In the rows, zero is written as 128.
One turn moves every row onto another: examples first, then more rows asked:
kugis: [123  97 178  97 102 142 131 115 141 126 106 156 113 103]
viz: [153 134 117 114 113 142 156 108 139 168 157 153 113 100]
Vovid: [144 113 149 110 112 137 147 144 155 156 155 151  79 103]
lenef: [131 129 172  98 117 157 121 116 121  92 141 151 117  93]
lagek: [126 120 135  97 151 131 175 135 135 133 140 132  97 106]
lut: [125 117 125 104  82 118 165 150 151 108 140 162 151 115]
lam: [119  96 161  88 103 139 137 115 133 116 100 134 111  98]
pof: [143 120 158 113 134 139 155 139 150 145 168 163  96 104]
muz: [128 122 124 119  92 143 167 161 149  99 130 153 151  95]
pogus: [134 127 121  97 131 138 163 139 134 131 145 119  79  99]
nurur: [146  92 145  96  99 128 137 137 139 108 143 141 159  99]
Viv: [103 119 140 133 101 124 141 143 113 115 100 144 124 114]
kuvon: [125 142 125 103  78 123 153 142 149 104 150 169 134 132]
kavu: [144 117 123 103 112 136 154 134 152 143 149 133  70 100]
notim: [132 139 112 128  96 158 168 143 163  98 120 158 132  99]
Gutaz: [144 124 127 122 118 177 141 119 159 105  96 143 122 102]
vetup: [134 124 121 105 116 138 163 125 124 178 129 135 114 103]
guzod: [137 124 158  97  99 160 117 121 124  95 136 135 102  84]
Basif: [129 145 118 139  93 136 128 125 116  87 145 145 112 101]
fidev: [141 113 145  82  87 117 124 122 136 113 151 153 138 132]
gefaf: [133 143 136 108 105 168 125 117 149 115  99 151 104 135]
dusit: [147 136 110 107 127 139 165 103 130 160 152 142 120 102]
Bidi: [121 145 118 121  89 154 161 139 165 113 105 166 118 125]
san: [132 109 115 138  81 112 143 100 152 114 123 161 114 112]
Vebe: [138 110 143  90 116 136 142  79 146  93 130 148 114  99]
Tugo: [136 125 136 111 119 139 158 125 131 182 138 152 122 107]
vonul: [124 114 120 138 107 115 156  94 146 106 117 167 128 116]
zovig: [147 109 146 100  97 144 130  81 159 104 133 157 103  94]
dum: [134 119 148 105 155 132 171 127 148 137 157 154 107 109]
mitu: [132 142 136 149 106 139 130 124 124  93 153 166 127 101]
bev: [151 102 134 118 115 161 145 133 149 100 123 136 150  81]
Zomag: [144 143 123 112 111 154 147 134 118 166 155 136 109  94]
Kuz: [140 144 132 112 129 150 153 131 113 162 156 145 124  99]
zanab: [133 142 142  88  91 142 114 118 138 116 132 157 110 147]
Vaz: [113 111 153 142  87 127 131 148 124 127 113 160 125 109]
Bori: [117 155 130 109  81 143 148 149 149 111 126 169 118 138]

kavu -> Vovid
san -> Vaz
Now find these:
Bori -> kuvon
Zomag -> viz
fidev -> nurur
kugis -> lenef

One turn moves every row onto another: examples first, then more rows asked:
fulof: [123 144  39 132 101 154 126 119 132 110 123  95 130  79 165]
rur: [126 145 130 118 123 130 119  77 131 115 118 119 129  96 146]
Nafak: [107 141 105  98 121 173 113 115 118  95 116  92 141  85 172]
refu: [124 151  41 134  99 140 124  94 140 125 123 114 127  88 146]
kitin: [119 139  86 132 121 146 118 168 117 115 101 101 130 147 153]
kot: [101 153 103  95 113 158 103  84 131 110 110 116 137  99 145]
zepi: [113 148  80 129 116 139 114 148 126 125  97 118 129 158 139]
naki: [118 124 105 114 145 136 131 179 135 116 117 105 125 103 148]
Gabi: [140 133  61 113 114 138 124 161 119 131 120 124 138 140 156]
ger: [ 90 162  64 104 127 154 114 102 128 106 105 110 144  85 145]
leli: [ 95 139  82  98 133 147 114 167 144 124 106 117 133 111 137]
kolo: [111 143  84 116 141 153 133 129 113  91 116  86 141  70 173]
kele: [141 136  64 114 112 131 124 147 123 141 119 132 134 141 145]
zezel: [129 129 116 126 146 113 138 153 147 132 119 120 118 110 133]
Nafoz: [103 141 126 135  92 121 125  94 135 122 120 107 126  81 154]
kelem: [140 143  62 153 108 126 138  95 137 126 133 109 122  85 149]
lur: [128 144  96 146 121 124 121 142 127 131 103 118 122 156 135]
pesip: [115 159  91 126 133 118 129  75 135 122 110 124 132  91 130]
kozo: [137 140 109 141 147 118 148 103 122 105 123 101 133  75 159]
napot: [ 84 139 109 118  91 149 112 121 125 109 116  92 138  76 168]
Bepe: [152 129  74 125 116 122 131 148 122 135 123 129 134 140 149]
Kuvi: [142 135  60 149 110 140 141 119 129 112 135  92 125  74 168]
Rer: [ 83 148 106 120  85 135 108  96 138 123 115 108 137  85 150]
fev: [150 126  71 125 116 130 131 161 117 132 125 121 135 135 160]
givep: [106 144  95 109 133 122 119 140 154 140 106 135 123 119 117]
kozi: [134 136 100 147 128 128 128 160 117 119 108 105 123 148 148]
gof: [104 132 126 134  98 132 127 117 127 109 124  89 133  72 174]
Zop: [132 132 132 123 132 142 129 105 119  98 127  95 131  83 169]

kozi -> kitin
gof -> napot
fulof -> refu
Now find these:
rur -> Zop
kele -> Bepe
pesip -> kozo
naki -> leli

One turn moves every row onto another: examples first, then more rows asked:
zazas: [106 117 153  95 133 120 107 114 119 110 108 158]
Lus: [155 144 117 149 115 102 120 111 104  90 140 139]
taval: [148 133 124 150 117  98 134 110  94  88 140 130]
Lor: [158 135 157 118 108 119 111 115 101 104 151 154]
riro: [109 118 130 118 141  87 124 120 115  97  91 134]
Pitiv: [145  90 135 164 149 122 115 124 122 112 113 116]
vul: [144 126 121  92 116 121 141  88 113 141 140 144]
telif: [145 127 105 138 130  94 130 108 116 121  99  98]
veso: [150 109 136  97 132 142 131  96 112 134 135 166]
razu: [144 105 141 151 157 113  94 127 118 104 106 114]
gorub: [139 124 138 137 138 104  95 121 131 117 100  93]
biv: [113 128 124 128 142  94 126 106 114 100  84 142]
Lib: [142  97 129 113 133 142 151 100 120 141 130 157]
liluk: [154 128 118 118  96 101 126 100 115 134 145 112]
maso: [135 113 130 146 126 104  98 130 130 125 123  93]
Gufug: [143 120 113 140 131  85 146 104 119 121 112 101]
Muki: [144  95 154 135 162 136  97 121 120 110 109 141]
Zif: [127 146 158 129 122 115  84 123 115 104 126 132]
lovuf: [149  93 151 121 159 140 111 120 124 117  93 146]
kevan: [137 123 125 147 141  91 104 118 119 111 111  94]
sovu: [147 119 106 131 103 111 140  98 119 137 144 114]
ruvof: [119 148 146  95 116  92 113 110 131 112 125 136]
das: [163 107 144 155 151 129 101 127 116 105 109 119]
kuv: [158 111 158 105 135 152 110 110 126 128 130 153]
zun: [115 140 145  97 103  96 109 108 118 112 132 127]
Zuvol: [131 132 158 133 123 113  87 123 120  90 139 130]
Debe: [131  90 153 128 156 135 108 132 132 129 109 136]
dod: [145 107 149 111 132 154  96 119 123 132 131 157]
pem: [132 119 124  95 111 124 135 107 128 154 141 134]
zogu: [142 136 107 109 111  98 138  93 112 136 137 116]
tup: [137 132 108 131 122  84 125 102 115 124 120  96]
Femim: [155 103 134 163 146 122  97 121 128 100 120 121]
fabed: [152  92 147 125 131 152 111 118 125 130 141 152]
besu: [139 111 132 147 148 123 133 117  95  86 115 161]
rido: [142 118 122 118 128  97 154  97 102 100 108 163]
Nako: [133 122 131 131 140  92  99 133 137 119 111  98]
Pep: [165 113 124 106 127 142 146  96 113 132 129 158]
zereg: [133 100 144 135 167 138 115 123 127 118  99 148]
neneb: [124 119 119 112 127 105 156 102  92 109 109 159]
lemu: [153 105 131 120 125 146 142  89 105 134 131 160]
rap: [145 132 147 127 109 132 118 105  98 101 156 155]
keted: [114 119 163  98 135 111 117 110 112 114  94 155]
lurif: [151 114 134 152 133 121 125 111  85  91 111 159]
Pilet: [151  99 153 113 151 149 111 113 116 122 127 163]
sinok: [155 144 111 122 107 107 130  99 120 132 136 105]
sulun: [140 130 118  87 114 117 140  91 128 144 121 132]
muzet: [124 118 111 134 129  94 138 112 126 137 112  98]
zaze: [132 124 128  89 117 117 144 100 114 154 123 136]

zaze -> zereg
Lib -> Pitiv
Lus -> Lor
Now find these:
Pilet -> kevan
sinok -> kuv
besu -> taval

One turn moves every row onto another: examples first, then more rows asked:
Boru: [140 136 111 133 131 117 166 115  82 131 123 111 146 101 138 137 158 129
 141 129 172 134 116 130 194 168 131 106  96 113  77 126 113 101 105 126
  97 127 138 131 146 110 123 125]
zudek: [129  97 131 126 137 108 160  87 151 159 132 132 144 109 150 103 120 140
 142 146 156 122 122 115 168 160 106 117 109 150  81 110  67 102 121 148
 123 160 112 143 125  99 141 117]
pidan: [109 148 144 148 162 131 165 134 115 147  99 152 139  81 126 140 152 144
 121 128 124 158 143 113 118 130 119 152  97 115 122 109 116 135  72 172
 122 119  88 145 130 125 130  73]
det: [121 153 150 143 162 137 132 131 137 135  94 147 125  85 127 157 124 165
 142 108 120 155 126 134 114 126 143 167 112 105 139 132 117 129  79 171
 137 135  99 139 130 110 123 102]
zirup: [135 136 123 127 115 127 150 110 140 144 129 130 148 145 132 150 107 106
 145 129 129 141 105 124 151 148  80 164 107 119  82 101 136  72 117 127
 100 162 147 145 138 115 108 128]
nisim: [121 154 136 143 173 144 120 121 127 144 109 154 150 102 131 146 134 160
 131 107 110 157 132 126 109 132 138 153 104 113 130 126 117 122  69 186
 128 121  92 144 128 117 125  94]
mubob: [128 117 135 113 125 110 164 104 151 177 132 124 142 112 138 103 117 142
 159 145 166 120 104 114 161 159 123 131 103 144  90 116  67  89 118 137
 125 161 125 132 140 100 145 122]
kof: [137 129 123 133 127 126 153 111 140 134 141 138 144 154 135 155 114  99
 132 123 141 154 119 130 155 157  79 163 110 118  85 113 134  69 134 138
 109 149 148 149 126 100 114 114]
sesat: [143 104 125 114 134 106 152 101 154 167 132 142 141 118 150 105 111 132
 141 136 168 130 105 113 171 168 126 125 118 148  95 128  69  81 118 157
 117 157 120 139 127  92 142 106]
Sodo: [149 126 111 130 132 109 159 113  88 119 112 119 134  93 143 141 140 125
 140 122 172 135 105 131 205 167 138 112 113 112  85 138 117 103 103 130
  95 140 136 133 142 106 113 126]
dedev: [124 122 126 133 137 120 158  94 142 133 134 127 144 141 122 144 117 100
 132 125 131 146 118 122 161 151  71 169 105 115  75 104 140  87 132 137
 106 165 134 149 135 112 100 121]
rerur: [147 126 110 139 135 116 149 102  78 118 126 120 147 104 152 135 144 132
 142 122 160 133 116 134 197 164 125 100 106 123  75 129 110 105  95 132
  98 132 138 138 143 112 117 141]
mura: [120 150 159 141 146 124 153 143 121 141  88 156 118  73 133 151 118 153
 145 118 130 156 121 125 121 122 137 170 118 113 138 127 115 133  63 160
 133 137 106 139 140 119 124 100]
Bedek: [117 154 139 145 162 142 146 133 136 143  90 143 138  86 127 158 145 161
 131 124 115 151 138 124 109 130 131 154 101 105 129 112 118 127  83 169
 124 126  88 139 118 116 132  78]
Voro: [124 149 146 149 167 131 130 130 106 142 121 171 143 103 144 137 125 148
 130 106 125 168 132 126 116 131 133 153 113 127 130 136 111 122  57 187
 132 114 105 148 137 118 127  98]

dedev -> kof
mura -> pidan
nisim -> det
Now find these:
mubob -> zudek
rerur -> Sodo

One turn moves every row onto another: examples first, then more rows asked:
nomev: [123 115 112 125 131 129 127 178 127 134 101 128 124 121 132 116 115 146
 134 134 131  91 136 136 127 144 128 137 141 110 152 141]
daro: [135 140 149 107 121 136 141 123 115 120 159 128 127 144 143 125 123 102
  93 126 120 150 144 109 132 134 121 134 146  55 159 136]
sugi: [135 186 146 151 127 133 124 106 139 120 153 131 106 120 143 128 125  76
 120 124 125 130 122 104 144 143  91 133 154 107 133 147]
nusa: [149 104 120 128 126 124 119 169 146 110 141 126 100 127 128 129 116 138
 106 130 109 120 129 102 145 135 141 118 150  92 156 129]
dok: [123 150 146 102 132 143 133 125 120 147 123 114 125 136 127 116  97 109
  96 125 125 122 148 153 117 112 129 138 131  89 159 147]
pup: [135  69 136 144 134 136 129 106 104 123 138 143 144 123 125 125 143 115
 128 135 141 137 117  97 117 136  87 154 140 132 136 135]
Lediz: [119 159 138 110 127 111 121 100 137 132 121 141 146 130 126  99 160 136
 106 123 149 125 114 125 124 107 147  81 135 122 136 129]
Nafa: [132  76 152 133 138 143 126 108 123 114 133 132 131 124 112 147 114 107
 116 156 119 131 108 114 112 134  82 124 143 112 142 156]
lono: [112 185 134 154 140 140 139 113 126 130 127 122 114 127 139 129 113  86
 135 109 138 114 125 115 130 141  87 151 147 136 128 143]
kodof: [ 98 148 144 128 138  99 143 104 112 128 134 131 140 144 122 122 160 129
 103 131 147 147 108  93 122 140 147  88 154 116 126 116]
Guken: [139 121 144 108 128 153 141 119  95 124 141 131 123 129 134 132 112 115
 108  94 120 132 155 110 129 118 153 162 147 100 149 131]
fiduz: [157 101 141 128 128 169 130 126 143  99 137 140 139 141 123 115 126 114
 125 139 158 140 124 132 113 120  72 104 119 121 158 146]
Novi: [105 156 141 107 137 129 150 114 123 125 104 125 143 124 118 126 126 135
 120 138 140 125 118 129 113 139 145  68 153 113 142 148]
nifu: [125 138 157 126 122 156 120 137 186 118 122 138 135 131 119 141 152 159
 125 153 132 150 110 113 132 167 103 121 147 129 116 117]
dibim: [134 171 133 146 134 152 137 104 129 111 141 132 108 112 142 141 111  90
 136  99 120 119 129  97 143 141 101 145 159 126 134 149]
Sobo: [134 144 134 105 123 129 142 101 126 107 131 147 144 117 134 120 154 136
 117 122 135 142 119  96 135 134 150  69 159 100 146 137]
vev: [117 126 136 131 132 148 130 130 174 133 114 128 138 121 118 135 143 167
 129 148 132 151 112 108 131 171 109 142 155 144 119 112]
zosav: [131 192 132 148 125 139 125 109 138 122 142 140 122 126 152 111 139  89
 132 106 147 116 127 112 141 131  80 147 140 124 133 141]
Fot: [123 131 130 120 118 114 105 174 157 122 120 137 125 146 138 111 138 138
 112 140 126  93 120 135 133 124 105 117 124  84 150 136]
Fenu: [114 135 145 114 139 129 137 101 114 119 118 133 130 122 110 140 133 136
 114 107 130 125 117 104 121 120 174  88 152 139 126 131]
begam: [125 132 151 136 128 147 115 130 175 138 116 133 132 119 115 130 152 160
 123 150 137 152 113 117 133 161 119 141 147 152 111 107]
radit: [135 134 153 128 118 158 112 131 179 123 121 146 139 122 123 130 163 163
 130 143 139 149 116 112 136 159 110 136 146 141 113 112]
des: [120 139 167 128 130 120 125 122  98 139 155 128 119 157 128 126 135  98
  86 115 134 142 140 114 122 119 142 156 130  95 131 116]
Rudu: [135 188 137 140 130 149 121 107 148 124 132 130 109 112 139 124 109  87
 128 111 127 108 127 126 139 122  92 135 145 128 138 155]
Tud: [154  84 165 138 122 137  98 105 124 119 147 153 136 124 121 123 153 102
 112 154 137 137 113 116 121 117  92 128 128 118 130 143]
zas: [132 152 147 103 115 138 123 122 123 131 142 142 143 155 147 100 143 115
 102 102 145 123 148 137 127 101 114 148 116  85 153 128]
Binam: [ 99 146 126 112 137 128 155 109 107 118 110 141 160 141 129 118 154 148
 133 101 155 119 119 106 118 129 139  98 144 133 134 125]
geg: [127 176 143 160 135 130 120 102 128 128 150 131 103 123 136 129 131  83
 122 103 133 122 124  99 141 128 104 158 148 140 121 133]
Gogid: [126 123 135 119 128 158 125 127 187 122 118 134 135 120 118 140 138 172
 129 134 123 145 111 109 137 156 109 136 151 144 123 115]
veber: [136 104 137 149 134 127 125 179 106 122 132 130 100 132 123 130 131 132
 118 126 137 122 136  98 131 152 157 142 151 123 131 115]
ruz: [106 147 143 117 133 142 156 136  87 138 124 124 143 157 140 116 123 114
 116 109 153 128 153 132 109 138 117 161 131  97 148 128]
rel: [136 119 148 143 119 114 108 179 134 103 154 143 106 160 134 125 154 128
 104 127 135 125 123  94 139 138 129 120 134  94 131 112]
biru: [121 131 152 120 129 153 113 129 194 123 118 132 130 127 111 147 139 163
 120 147 120 143 107 118 133 153 109 126 146 139 118 120]
Sus: [139 103 141 152 137 143 131 127 122 128 138 129 137 147 117 102 139 107
 116 153 178 152 122 130 106 132  76 125 120 139 142 126]
rom: [138  86 125 137 146 156 134 119 132 121 127 121 129 136 107 120 107 120
 120 129 151 133 121 132 108 110  90 130 123 156 151 136]
Vun: [117 127 142 139 122 118 110 183 117 129 112 147 128 152 135 112 155 138
 129 126 155  93 131 129 123 136 124 144 121 118 127 118]

sugi -> zosav
ruz -> Guken
Now find these:
biru -> nifu
Binam -> Fenu
fiduz -> Tud
veber -> nomev

